(in the rows, 128 means zero)
which system made each run
z799, trace 1 (8 x 18)
[[126  69 123 135 134 120 111 148  84 104 156 160  90 236  88 111  88 154]
 [ 72 121  89 136 117 117 207 138 112 118 119 149 185 100 167 162 195  96]
 [159 144 160  93 189 164 177 137 200 158 170  86 125 153 126 146  82 148]
 [ 95 168 121 103  91  92  79 161  62 166 160 155 129 182 131 136  94  90]
 [113 148 121 133 192  82 156 145 128 126 123 121  57  77 167 152 192 105]
 [219 131 215 135 154 133 145 185  95 143  84 113 154 148 138 122  99 134]
 [126 250  96 156  84 163  89 128 105 153 100 127 139  95 125 110 131 136]
 [131 116 155 212 117 114  95 109 129 113 154  98  26 103  84 131 128 172]]
z948, trace 2 (8 x 18)
[[130 128 121 171 124 167 177 118 182 119 119 112 102 112 108 132 132 177]
 [124 103 143 148  87 139 103 111 102 123 171 122 165 172  94 127  94 136]
 [ 68 119  53 139 131 139 159 102 141 102 149 148 124 136 123 135 166 136]
 [116  66 157 103 139 110 176 148 157 136 165 129 127 172 130 154  99 124]
 [112 154  95  72 162 129 131 123 106 133 152 139 189 153 157 132 141  85]
 [113 160 128  80 159  95 138 163 172 167 128 132  57 125 157 142 115 112]
 [166 139 183 104 160  74  89 152  66 140 123 116 139 108 162 133 141  74]
 [179 198 121 134 171 143 126 154 124 131  49 132  95  96 150 101 154 140]]
z480, trace 3 (8 x 18)
[[146 135 110 150 130 154 145 148 108 113  92 149 127 162 115 108 126 159]
 [108 146 138 164  78 140 147 125 128 139 141 116 158 105 121 148 129 130]
 [121 125 110 154 157 146 127 104 125 110 175 112 112 156 102 128 127 149]
 [107  87 120 141 117 116 170 151 110 114 126 152 131 163 128 141 136 131]
 [118 139 128 115 154 139 176 128 140 138 161 110 172 130 145 154 138 111]
 [123 150 129 102 149 123 127 152 127 152 160 132 102 177 126 134  95 126]
 [111 141 137 123 139  81 124 154  88 138 136 134 108 119 153 147 150  93]
 [175 159 153 126 187 128 146 154 119 135 104 113 114 119 149 127 139 126]]
z20, trace 4 (8 x 18)
[[135  95 116 112 189 138 169 118 147 106 143 122 137 149 134 133 145 131]
 [124 131 137 100  89 129 143 160 141 156 114 149 148 159 132 132  88 124]
 [100 171 120 111 135 110 105 111 129 148 166 110 129  95 145 146 143  94]
 [150 110 145 113 175  97 116 146 126 125 120 133  61 146 132 122 123 129]
 [162 132 149 120 121 123 139 154 103 132  67 141 170 110 155 119 141 111]
 [153 191 127 133 132 169 113 110 166 146 123  99 122 101 117 115 110 150]
 [133 121 142 166  94 108  58 113  88 116 135 127  91 128  98 112 117 136]
 [129  90  98 166 147 137 151 101 113  75  99 137 136 109 125 117 186 142]]
z843, trace 5 (8 x 18)
[[104 113 135 170  66 121  84 113 100 126 166 128 112 153  88 129  99 143]
 [ 86 110  71 161 152 130 157  98 115  83 138 137 124 115 130 134 195 130]
 [131  69 147 128 135 142 209 153 162 126 136 132 138 178 120 147 104 153]
 [ 88 170 104  95 112 138 133 125 115 157 188 128 189 161 136 147 111  98]
 [ 90 147 104 100 169  88 130 146 155 149 157 134  31 136 142 147 132 116]
 [156  83 176  94 166  68 132 172  67 124 114 143 143 150 164 137 141  80]
 [186 221 137 104 178 164 154 169 122 158  82 119 158 125 158 117 126 125]
 [159 189 194 158  80 109  64 157 112 177 125 103  72 107 111 128  77 136]]
z20, trace 6 (8 x 18)
[[166 101 108 137 165 151 110  96 102  79 100 134 159 140 117  92 155 141]
 [119 111 115 152  63 164 148 116 181 126  94 137 133 122 103 118 107 170]
 [ 97 106 123 144  97 132  97  73 119 115 193 105 172 120 105 137 128 117]
 [ 84  70  72 112 153 120 145 109 151  96 150 155  91 172 117 127 138 140]
 [105  66 151  92 100 100 184 151 153 140 126 141 173 134 155 159 122 100]
 [116 171 110  49 168 135 130 119 166 162 169 117 160 141 153 137 109  95]
 [117 143 146  79 126  65  80 162 139 166 126 143  46 128 147 133  99  98]
 [174 133 161  97 186  81 108 142  98 124  80 123 129  76 176 122 172  80]]
z819, trace 7 (8 x 18)
[[144 118 118  97 173 150  90  82 139 114 179 110 146 164 109 111 105 130]
 [ 94 114  98 110  87  99 125 154 131 132  86 177  91 145 136 122 125 125]
 [135  98 160 108 154 108 150 111 149 128 143 101 162  87 154 150 151  95]
 [156 150 117  85 154 147  96 129 146 137 117 136 116 167 121 100  90 139]
 [107 138 140 124  77  87 101 137 121 146 105 140 115  86 145 136 134 101]
 [160 110 138 125 180 127 108  93 138 103 129 105 119 103 129 116 149 125]
 [158 120 137 126  92 139 109 140 130 128  73 150 132 143 117  99 100 149]
 [108 141 119 143  88 137 116  90 149 128 132 112 158  73 127 133 146 121]]
z948, trace 8 (8 x 18)
[[132 194 132 118 129 119  77 128  87 151 147 118 139 125 134 125 121 101]
 [128 142 126 157 148 101 124 144 117 123 108 131  50 105 133 129 156 137]
 [181 109 184 165 127 129 146 153  88 119  95 119 160 128 128 126 131 134]
 [138 194 101 161 112 187 135 118 133 131 113 120 153 124 110 113 124 161]
 [ 97 122 137 180  77 121 108 116 132 133 173 115  81 133  92 142 104 153]
 [107  71 102 168 145 126 151 104  81  77 154 137 150 154 114 133 172 132]
 [115 103 106 116 135 163 218 153 171 128 124 147 153 182 127 139 113 156]
 [ 90 159 129  88 111 128 130 124 136 169 205 113 176 151 134 158  97  93]]
z799, trace 9 (8 x 18)
[[149 166  86 170 131 178  93  96  73  96 120 132 167 149  98  92 143 152]
 [ 91  97 104 195  81 152 173 120 168 108 123 137  82 128  93 136 133 184]
 [112  76 126 156 131 150 151  87 101  94 196 109 207 159 105 144 139 127]
 [ 81 120  50  97 157 162 194 130 173 119 149 159 124 195 123 131 125 151]
 [ 78  94 159  95 105  91 180 155 147 164 198 122 151 156 144 182 102  93]
 [119 173 105  52 223 106 134 145 114 149 175 126 130 160 170 142 141  75]
 [147 161 181  86 142  70 153 225 129 183  94 144  62 139 169 148  98 104]
 [176 229 187 125 149  96  81 159  63 167 113  94 145  67 168 136 146  75]]
z819, trace 10 (8 x 18)
[[ 98 166 136 130 106 127 122 110 126 153 184  99 163 103 133 156 126 102]
 [119 121 103 132 177 112 110 126 117 110 152 136  55 164 113 121 133 141]
 [145  95 157 129 121 101 167 172  91 125  84 150 154 138 152 136 144 112]
 [151 194 127 113 161 170 152 122 158 150 134  97 165 110 140 131 125 129]
 [120 161 144 143  95 111  73 137 115 154 152 124  68 144 103 129  88 136]
 [122 102 119 163 148  96 120 115  67  90 117 135 125 105 138 129 192 109]
 [179 117 144 144 155 172 186 148 159 116  82 123 137 139 124 115 122 170]
 [114 180 137 144  57 156 112 123 120 162 154 115 184 129 111 137  90 128]]
z843, trace 11 (8 x 18)
[[143 116 140  95  82 136 125 130 162 143  77 142 166 115 138 114 102 123]
 [125 153 125 106 115 134  80  81 172 139 141 105 130  82 126 120 120 118]
 [131  81 117 109 121 105  77 102 149 105  99 145  84 122 118 101 125 133]
 [141  85 127 110 112 131 137 105 148 109  80 137 183  94 144 117 148 115]
 [142 136 126 101 116 167 121  97 200 140 124 112 145 117 116 113  92 146]
 [ 97 108 111 103  79 105  63  93 149 132 137 140 112 115 116 117 108 114]
 [119  77 100  98 156 108 126  92 161  98 102 138 121  93 145 119 167 111]
 [161  82 148  80 125 142 147 128 181 131  91 135 168 138 137 115  96 130]]
z16, trace 12 (8 x 18)
[[143 173 107 131 117 164 110 103 151 129  95 121 145  93 125 106 134 141]
 [119 102 141 154  79 125  91  98 153 123 138 117  96 113  96 122 104 149]
 [108  79  86 151 128 130 128  96 108  79 119 147 139 135 116 117 169 135]
 [125  95 114 120 119 163 193 129 186 121 104 137 151 143 124 128 120 157]
 [ 89 119 112  94  89 133 122 106 143 143 177 130 179 151 122 139 100 109]
 [ 82 115  82  79 159  97 126 124 158 129 151 149  75 147 141 134 136 110]
 [146  69 171  79 158  79 157 161 129 132 113 138 138 139 164 143 128  92]
 [169 182 136  60 169 134 106 132 126 153 108 121 178 118 164 113 122  91]]
z480, trace 13 (8 x 18)
[[171 136 128 120 166 142 130 138 161 123  74 131  82 124 128 103 123 156]
 [145 131 160 136  57 120  87 127 104 142  95 132 172 104 126 117 110 114]
 [122 159  85 152 138 160  99  75 157 109 130 114 103  96 107 108 148 153]
 [134  50 151 159  81 121 128 125 136 106 108 143 110 145  99 120 108 157]
 [105 105  87 123 124 154 148  80 137  99 137 128 209 114 132 129 164 116]
 [106 102 110 101 123 150 160 124 208 139 155 131  99 169 108 134  81 160]
 [ 81  78 128  90 113  73 104 112 106 128 179 139 151 140 142 150 132  74]
 [129 123 102  70 215 115 167 135 174 125 119 135  93 129 164 132 153 114]]
z16, trace 14 (8 x 18)
[[133 150 102 136 137 122  55  88  83 103 127 128 130 109 122 101 157 115]
 [151 103 137 158 118 137 146 132 170 114  70 131  77 103 116 113 130 168]
 [136 100 137 157  86 152 119  91 104 105 135 116 210 119 112 122 133 129]
 [ 96 147  58 130 121 173 132  98 179 119 129 142 102 144 103 112 122 166]
 [ 83  44 141 136  75  95 152 124 142 121 155 141 128 142 118 153 118 124]
 [107 111  70  85 190 141 169 113 129 103 146 145 174 164 147 129 161 110]
 [125 127 149  61 115 118 159 172 189 177 121 140 121 157 148 142  70 120]
 [107 145 137  71 145  71  73 117  92 150 173 121 150 111 161 145 137  53]]

runs to name
trace 15 (2 x 18)
[[129 101 142 159  87 132 122  98 135 112 112 115 155  82 120 128 145 132]
 [130 102 103 132 140 163 118  83 149 101 148 122 144 151 100 111 122 151]]
 | z20
trace 16 (2 x 18)
[[179 123 162 155 120 162 138 130 176 128  82 112 104 111 107 109 100 177]
 [120 127 127 162  53 145  69  83 102 116 138 122 178 114  97 114 118 130]]
 | z843
trace 17 (2 x 18)
[[120  87 119 131  87  94 127 147 141 118  49 171  82 104 139 115 144 133]
 [168 117 165 120 143 152 138  92 153 123 126  88 202  82 138 128 136 116]]
 | z20
trace 18 (2 x 18)
[[103 163  65 140 164 169 165  98  93  99 154 127 209 135 138 132 184 117]
 [106 131 132 113 128 127 173 173 186 165 156 136  51 183 116 152  72 160]]
 | z948
trace 19 (2 x 18)
[[149  91 114 135 178 105 122 129  82  85  94 149 110 138 138 110 173 121]
 [159 143 148 124 107 157 182 154 159 147  70 130 174 109 146 128 121 139]]
 | z480
trace 20 (2 x 18)
[[104  73 132 105  59 100 117 120 138 128 101 154 162 113 136 129 123 106]
 [116 119 103  83 163 137 126  79 185 123 156 109 148 106 136 129 137 112]]
 | z20
trace 21 (2 x 18)
[[123 168 129  71  91 107 122 166 147 171  78 154 142 111 166 128 111  94]
 [163 160 173 100 164  99  72 111 145 150 137  88  96  72 146 126 124  99]]
 | z843
trace 22 (2 x 18)
[[120 153 171 113  59 110  98 141 150 180 143 115 126 115 123 143  73 115]
 [119 137  96 133 173 104  61  85  97  98 152 121  85 110 124 113 168 111]]
 | z480
trace 23 (2 x 18)
[[138 127 139 177 146 152 154  91 113 103 151  90 179  89 125 140 172 132]
 [138 131  99 141 135 182 143 129 146 118 129 140 117 193  92 109  93 181]]
 | z799
trace 24 (2 x 18)
[[ 94  83  85 120 173 146 172 104 154 100 182 130 124 182 114 137 135 145]
 [ 98  96 120  84 111 114 185 174 135 146 127 166 154 186 148 147 106 112]]
 | z16
trace 25 (2 x 18)
[[135 101 119  96 138  96  74 109  80 106 112 149 154 132 142 108 148  90]
 [138 146 116 111 137 141 160 137 193 138  70 134 100  91 146 120 134 143]]
 | z480
trace 26 (2 x 18)
[[ 94  71 127  90 106 101  96  97 139 128 184 132 141 154 118 136 102 104]
 [ 96  91  83  72 178  99 149 117 161 112 128 150 104 130 157 133 159 103]]
 | z480
trace 27 (2 x 18)
[[104  80  99 155  99 137  75  85  81  92 180 142 138 194  76 110 108 142]
 [ 63  73  71 149 128 124 214 120 161  93 130 151 120 120 138 152 184 139]]
 | z480
trace 28 (2 x 18)
[[179 154 149 168 173 127  67 137  85 115 130 117  40 158  95 100 110 164]
 [149 131 143 198  81 124 141 154  49 106  56 147 163 100 135 122 173 130]]
 | z819
trace 29 (2 x 18)
[[143 127 135 154  91 187 163 101 135 120 130 108 240 119 115 127 126 139]
 [ 78 159  78 142  92 166 112  88 191 139 180 120  81 143  83 127  94 170]]
 | z843
trace 30 (2 x 18)
[[144 158 152 186 124 154 108 104 144 132 170  83  90 116  88 129 106 168]
 [111  92 106 188  94 126 109 119  62  87 134 153 125 168  93 115 140 149]]
 | z948
trace 31 (2 x 18)
[[ 91  64  79  84 133 147 168 126 170 114 150 166 135 214 111 124  96 147]
 [ 63 105 108  52 114  99 157 121 156 156 182 138 188 136 163 164 126  69]]
 | z948
